In the rows, zero is written as 100.
The rows of X fall into 4 groups, which share some directions, and each row is roughly a mix of its group's hidden directions.
X (128 x 10):
[[69,108,119,113,133,110,107,77,94,71],
[106,111,81,96,106,119,131,58,123,102],
[92,108,92,81,55,118,92,83,79,78],
[79,120,98,93,60,110,116,68,99,81],
[101,67,115,129,100,106,105,95,78,61],
[111,76,106,68,89,68,97,87,121,72],
[131,131,102,77,105,100,96,132,99,127],
[123,98,78,82,110,87,128,79,86,135],
[121,75,94,144,89,109,102,100,71,110],
[125,75,111,60,101,76,96,126,98,97],
[127,101,98,99,75,91,64,134,83,102],
[125,97,81,114,56,102,116,72,107,107],
[81,113,98,119,119,92,131,61,121,102],
[114,84,122,114,83,118,64,108,131,86],
[59,124,93,110,109,114,126,73,91,103],
[118,67,101,107,61,96,74,119,104,88],
[62,109,82,121,97,90,71,91,72,88],
[73,111,123,120,125,118,84,90,91,68],
[128,95,72,105,64,101,74,111,78,100],
[101,138,72,99,71,130,103,93,95,108],
[96,110,111,92,137,82,129,73,83,119],
[108,114,69,106,81,111,118,117,101,144],
[145,89,89,85,77,104,82,119,121,101],
[76,105,102,106,88,97,128,61,71,83],
[68,131,85,97,109,110,118,119,82,129],
[95,134,146,109,111,95,90,92,81,87],
[99,96,102,116,61,126,80,101,79,70],
[117,108,100,121,97,121,69,139,78,108],
[123,75,91,108,54,102,75,97,97,85],
[102,106,88,99,48,118,85,91,82,80],
[108,107,120,83,131,94,105,143,118,116],
[131,76,87,112,121,87,82,122,82,123],
[101,117,77,78,106,86,134,88,97,137],
[81,121,82,73,105,82,133,75,81,106],
[133,104,76,90,69,94,93,96,72,123],
[93,56,125,107,114,90,105,112,129,84],
[101,130,93,111,61,112,81,94,67,98],
[106,97,81,110,66,124,123,65,114,98],
[88,108,94,77,146,76,120,106,89,115],
[135,82,89,84,103,78,121,110,128,122],
[122,108,97,102,67,57,83,97,96,121],
[123,109,74,89,82,103,126,92,124,133],
[102,90,112,100,143,93,137,87,120,112],
[140,81,110,91,89,77,72,126,102,101],
[105,108,98,66,119,72,136,98,115,119],
[70,87,124,100,132,102,90,108,95,62],
[122,107,110,133,116,112,70,132,87,101],
[81,129,109,82,129,123,104,96,135,99],
[103,116,107,128,146,115,114,121,92,111],
[86,96,102,97,76,111,85,87,63,61],
[112,101,72,93,63,86,94,77,68,95],
[131,61,106,120,93,88,73,82,98,104],
[73,111,117,110,142,101,127,80,97,96],
[109,97,123,82,149,83,106,114,119,104],
[78,80,124,80,108,96,98,67,106,66],
[134,78,88,73,74,83,92,122,113,107],
[97,100,117,102,115,72,74,122,58,102],
[59,132,89,91,128,102,103,86,116,101],
[96,113,122,129,104,102,59,101,78,77],
[56,120,90,89,96,106,128,75,87,97],
[82,96,85,113,72,143,89,78,112,93],
[80,101,85,119,61,110,117,79,73,110],
[105,116,79,109,108,83,141,95,102,137],
[92,92,77,146,87,122,101,82,81,91],
[94,66,114,85,79,76,81,107,97,66],
[113,98,113,58,88,71,79,123,108,112],
[85,98,133,98,93,98,62,97,99,62],
[112,129,74,95,102,104,113,100,108,148],
[131,112,98,76,131,79,110,90,86,126],
[106,81,95,73,93,121,109,114,148,100],
[85,78,127,92,120,102,94,71,110,63],
[99,140,73,99,78,124,114,92,88,120],
[106,86,67,84,76,110,126,92,134,111],
[76,66,124,107,130,74,115,105,95,102],
[92,141,107,93,131,92,78,90,73,93],
[51,123,92,119,92,119,114,91,85,100],
[62,120,102,120,100,125,115,75,109,80],
[96,117,94,138,135,122,121,100,108,117],
[84,98,114,97,75,120,78,93,86,56],
[52,96,78,96,132,90,98,108,90,92],
[132,70,101,121,102,110,69,125,96,111],
[114,108,109,65,124,86,113,127,109,130],
[141,90,105,101,103,87,117,122,77,131],
[92,106,68,104,61,136,87,107,101,90],
[68,107,112,93,129,91,132,71,100,87],
[117,83,120,69,92,72,80,131,93,104],
[101,95,100,89,141,105,122,83,140,93],
[115,108,117,80,147,93,118,102,124,109],
[130,97,80,85,83,109,123,104,126,133],
[71,105,120,83,142,81,108,93,103,81],
[137,102,117,68,81,95,101,110,126,117],
[81,88,103,85,81,58,75,98,84,78],
[82,107,88,104,79,90,121,56,119,118],
[81,120,115,75,82,114,82,102,129,69],
[69,134,106,129,109,115,90,94,72,92],
[94,71,127,105,123,102,88,126,79,72],
[114,86,78,116,80,94,95,94,49,96],
[84,109,88,80,116,72,125,71,71,99],
[116,78,140,73,110,84,101,120,105,81],
[106,72,124,88,101,118,65,111,93,69],
[98,88,117,113,80,120,140,97,134,104],
[86,94,135,110,127,84,80,87,98,67],
[106,127,113,84,143,80,103,101,78,119],
[130,98,76,121,93,104,113,120,96,140],
[74,116,77,114,83,105,103,73,62,104],
[115,85,94,131,57,105,91,80,86,86],
[84,111,99,67,69,101,98,65,96,77],
[101,126,90,123,88,118,79,129,71,117],
[80,83,129,106,122,91,99,96,85,57],
[69,76,109,111,106,96,86,99,86,55],
[105,88,92,100,145,66,100,107,73,107],
[92,102,66,100,88,104,124,78,137,80],
[96,99,89,95,57,121,97,85,65,83],
[120,81,92,88,127,93,135,104,134,106],
[72,127,98,58,91,104,119,80,107,93],
[62,117,110,112,128,111,124,74,91,99],
[94,81,132,98,101,78,78,109,76,66],
[84,101,112,105,129,76,83,72,67,85],
[115,99,87,79,128,68,109,95,114,136],
[130,106,93,118,105,92,110,114,65,136],
[67,118,96,119,97,124,113,66,106,78],
[77,85,133,109,117,93,106,65,100,73],
[84,130,73,99,130,103,118,100,101,133],
[108,108,109,95,84,116,104,99,154,122],
[125,108,65,101,96,86,116,112,91,140],
[49,109,110,115,127,101,96,97,93,80],
[104,102,79,104,130,60,110,105,67,105],
[122,103,123,74,63,86,76,98,118,95]]
Which row in each list fits none of the groups? There is exactly one, and every other row fits one group, some only roughly.
- J684: [71,149,94,101,112,113,111,89,80,105]
- J904: [105,63,80,125,66,103,105,94,86,80]
- J150: [126,77,85,110,114,89,112,117,116,141]
- J828: [138,93,90,92,72,76,91,118,106,128]
- J154: [99,124,91,84,113,117,131,85,137,118]
- J761: [99,98,113,62,132,90,129,112,123,105]
- J547: [90,101,124,83,87,80,68,97,76,67]
- J760: [122,86,70,109,67,125,111,102,118,118]
- J489: [70,120,123,105,137,105,98,87,110,74]
- J542: [81,57,79,106,92,105,110,115,133,90]
- J160: [109,90,129,80,93,57,95,94,82,76]
- J899: [87,86,92,121,55,125,121,93,114,97]

J150
- J220: [99,76,131,111,118,92,94,85,129,67]
- J169: [100,131,78,113,123,109,109,104,85,141]
- J393: [91,115,85,117,54,125,110,79,92,97]
- J932: [100,136,100,91,117,118,134,72,116,106]
- J619: [120,88,80,104,48,115,99,115,107,109]
- J775: [100,70,129,104,117,94,99,93,135,71]
- J591: [120,134,72,80,103,105,114,99,85,133]
- J709: [113,104,90,74,116,106,117,110,126,144]
- J655: [130,102,90,73,125,87,123,102,102,134]
- J582: [90,79,127,125,118,103,78,107,88,64]
- J378: [86,96,97,87,72,118,140,86,130,99]
- J876: [113,102,105,112,70,122,89,75,127,68]
- J444: [109,88,121,77,90,83,67,117,81,69]
- J412: [141,105,83,85,73,106,115,111,104,131]

J378
- J361: [95,105,89,93,115,98,150,72,123,98]
- J183: [53,107,119,89,129,101,100,94,95,76]
- J574: [120,93,72,97,66,105,110,103,116,139]
- J407: [65,104,123,81,131,86,82,110,101,77]
- J300: [132,125,77,87,79,109,116,99,92,132]
- J999: [121,102,82,108,58,124,100,83,126,112]
- J668: [99,121,77,97,130,112,121,113,105,140]
- J301: [135,88,90,120,74,117,92,116,117,128]
- J120: [125,82,118,100,71,96,66,126,104,82]
- J383: [94,63,110,97,113,76,70,129,101,87]
- J254: [113,56,113,112,79,116,93,109,99,69]
- J814: [93,74,106,114,84,112,77,95,123,57]
- J415: [66,129,96,95,143,95,106,87,89,101]

J183
- J640: [89,87,124,88,128,94,69,112,97,65]
- J817: [85,96,116,104,92,99,49,114,81,78]
- J855: [116,89,112,94,86,68,65,106,90,68]
- J76: [84,112,132,96,147,93,98,105,115,84]
- J440: [73,125,94,123,82,136,104,104,74,103]
- J993: [125,75,75,89,73,89,82,123,87,118]
- J526: [118,96,70,117,76,121,104,110,116,136]
- J156: [115,88,117,109,72,109,71,99,116,61]
- J951: [104,120,75,79,112,104,128,107,99,141]
- J318: [121,73,119,85,77,76,65,95,108,89]

J440
- J929: [88,98,120,93,149,86,97,113,128,101]
- J11: [131,106,100,76,121,93,93,138,116,121]
- J340: [101,98,98,93,152,76,106,117,108,121]
- J442: [119,99,92,104,130,91,129,71,69,111]
- J448: [129,98,125,116,111,76,68,126,90,97]
- J490: [111,82,130,71,83,70,82,111,100,80]
- J729: [65,102,128,105,100,116,103,83,93,60]
- J949: [92,88,127,119,79,85,68,98,76,75]
- J964: [80,113,104,95,143,75,133,96,95,106]
- J647: [72,114,110,109,127,96,66,113,70,89]
- J634: [144,89,120,95,77,86,73,114,89,96]
- J642: [100,82,95,99,133,115,136,92,133,109]

J442
- J332: [139,86,81,104,78,105,88,125,122,118]
- J878: [70,107,125,104,124,81,100,85,80,67]
- J592: [134,118,125,77,122,82,102,118,98,120]
- J58: [109,96,132,111,133,100,77,123,83,76]
- J405: [102,86,131,104,145,78,107,116,102,85]
- J485: [140,62,106,91,87,86,111,110,115,115]
- J482: [56,102,104,105,118,86,87,87,89,65]
- J189: [105,114,80,113,133,109,133,103,92,133]
- J147: [144,82,102,84,80,97,109,122,110,124]
- J730: [136,82,108,97,56,78,95,97,96,96]

J405
- J377: [72,107,100,119,93,130,82,80,98,64]
- J521: [86,81,103,94,93,126,82,86,111,53]
- J67: [114,74,96,115,57,125,82,98,108,82]
- J18: [79,100,112,123,135,110,120,67,117,95]
- J602: [97,100,69,115,77,124,115,81,132,119]
- J921: [109,98,79,117,44,110,106,91,108,101]
- J110: [90,118,73,133,90,140,102,96,110,111]
- J334: [109,136,84,76,123,101,103,123,91,130]
- J57: [138,80,115,87,75,67,111,103,91,104]
- J229: [96,123,87,95,97,116,136,114,114,139]
- J613: [124,67,120,103,78,73,81,116,82,100]
- J832: [88,129,93,86,127,101,135,88,92,129]
- J650: [72,77,105,106,119,68,77,97,73,85]
- J56: [88,88,102,80,126,85,141,80,121,91]
- J858: [68,123,122,97,131,89,116,95,72,99]

J921
- J162: [74,87,95,129,89,121,72,93,89,67]
- J452: [61,107,90,129,109,116,84,83,90,73]
- J30: [82,116,128,91,112,77,60,111,81,93]
- J522: [82,115,84,105,125,117,143,99,99,125]
- J465: [104,105,65,131,104,104,128,92,80,128]
- J476: [62,111,120,97,127,97,117,73,87,82]
- J653: [111,109,94,70,88,59,115,115,95,127]
- J266: [99,84,118,85,92,86,67,90,103,56]
- J286: [104,132,76,80,99,95,126,115,112,134]
- J950: [93,135,88,111,59,129,104,95,88,104]
- J339: [46,103,108,102,129,102,102,99,117,90]
- J810: [116,93,96,101,58,99,66,129,91,93]

J339
- J125: [89,135,82,88,126,99,118,93,78,129]
- J991: [77,117,103,93,144,79,130,107,98,106]
- J753: [119,75,103,81,128,76,82,132,113,103]
- J974: [143,96,90,103,74,93,98,114,87,135]
- J457: [94,113,94,118,83,135,66,122,78,92]
- J511: [67,84,117,120,117,108,109,81,123,70]
- J577: [126,107,78,84,86,89,108,113,102,147]
- J6: [93,135,131,101,121,117,90,115,124,80]
- J553: [89,98,119,92,140,76,124,76,112,85]
- J529: [145,104,114,99,80,92,64,108,90,94]
- J401: [87,84,127,110,102,116,68,110,94,61]
- J129: [117,87,129,87,128,78,83,121,88,75]
- J633: [67,78,89,138,98,113,109,94,90,74]

J633
- J344: [104,114,89,107,59,117,74,119,78,119]
- J924: [93,132,76,65,83,104,103,113,88,127]
- J313: [141,96,92,96,85,106,100,125,98,139]
- J52: [88,116,80,126,76,140,79,102,90,102]
- J627: [96,126,78,81,78,107,134,85,110,126]
- J73: [70,83,115,93,103,87,102,82,107,53]
- J237: [119,101,101,73,134,79,90,131,95,120]
- J925: [118,97,93,120,62,88,71,101,69,109]
- J840: [115,106,78,89,115,95,115,126,94,147]
- J813: [101,109,86,86,49,114,109,70,98,98]
- J927: [93,134,77,100,87,116,126,80,79,124]

J924
- J940: [83,72,111,114,97,73,78,99,62,90]
- J298: [113,98,81,105,53,112,69,115,95,107]
- J430: [90,128,68,94,92,126,128,103,111,125]
- J380: [102,103,103,93,48,128,82,90,106,83]
- J97: [74,140,122,114,107,116,91,84,96,76]
- J7: [111,86,93,96,64,116,65,100,79,75]
- J789: [80,112,68,139,73,107,87,94,92,106]
- J242: [116,110,73,124,92,132,100,128,104,126]
- J752: [85,97,128,101,144,91,90,97,114,71]
- J483: [107,103,91,117,133,130,129,121,106,120]
- J891: [71,99,122,73,102,88,91,85,78,65]
- J267: [98,112,127,100,109,65,80,105,60,94]

J789
- J240: [101,127,65,92,98,124,128,81,108,120]
- J868: [99,94,126,101,99,100,57,107,78,66]
- J996: [121,97,86,106,66,138,89,122,100,118]
- J140: [101,102,126,136,101,124,94,78,89,68]
- J435: [118,71,132,109,86,81,71,115,102,82]
- J272: [107,124,86,79,135,109,104,131,120,118]
- J431: [82,89,132,96,119,114,94,98,117,58]
- J428: [68,100,105,121,94,94,98,64,68,82]
- J454: [64,87,123,101,113,80,101,98,65,79]
- J682: [131,112,90,90,65,103,79,128,86,114]
- J799: [86,88,102,105,75,120,74,69,108,66]
- J24: [107,75,106,101,103,93,61,102,64,75]
- J845: [70,120,118,75,133,82,114,90,111,87]
- J839: [117,77,88,79,94,85,125,88,136,122]

J454
- J630: [65,126,104,72,114,102,112,69,103,85]
- J743: [79,99,128,94,143,103,104,94,82,73]
- J726: [113,118,122,61,116,101,102,114,131,116]
- J246: [137,80,102,111,56,100,84,106,90,105]
- J703: [80,146,95,82,121,86,103,84,112,119]
- J923: [68,114,104,117,128,104,123,69,106,82]
- J759: [82,96,137,88,129,95,87,99,74,75]
- J80: [76,149,114,105,117,109,109,86,80,103]
- J179: [63,106,75,100,129,107,128,78,106,105]
- J713: [125,91,75,105,119,89,101,126,77,134]

J630
- J335: [99,93,129,63,121,74,113,104,117,81]
- J806: [118,111,113,81,77,61,77,105,80,115]
- J907: [101,117,99,80,134,97,138,100,119,123]
- J707: [61,93,114,124,103,106,85,91,106,61]
- J516: [98,79,71,114,52,101,88,86,105,91]
- J879: [68,73,109,112,115,97,79,108,116,64]
- J46: [92,90,120,96,141,81,126,78,117,88]
- J264: [91,95,132,79,119,68,88,93,90,69]
- J138: [93,115,129,80,141,76,121,98,99,93]
- J463: [135,93,106,65,113,80,113,87,119,120]
- J568: [120,81,89,74,106,85,105,138,109,129]
- J735: [120,102,73,93,81,79,133,85,104,130]

J463
- J4: [130,102,79,122,76,129,114,94,109,125]
- J821: [62,118,107,94,137,121,87,109,116,92]
- J106: [70,116,90,91,144,91,129,96,99,107]
- J342: [69,113,92,110,114,121,120,62,116,84]
- J697: [96,129,85,89,112,94,142,89,83,127]
- J646: [77,107,99,101,146,86,123,104,73,97]
- J662: [112,99,98,97,62,123,61,116,107,85]
- J96: [106,98,66,98,66,119,114,96,118,131]
- J157: [138,81,103,118,72,135,102,106,109,103]
- J866: [78,94,85,134,116,120,80,114,67,100]

J697
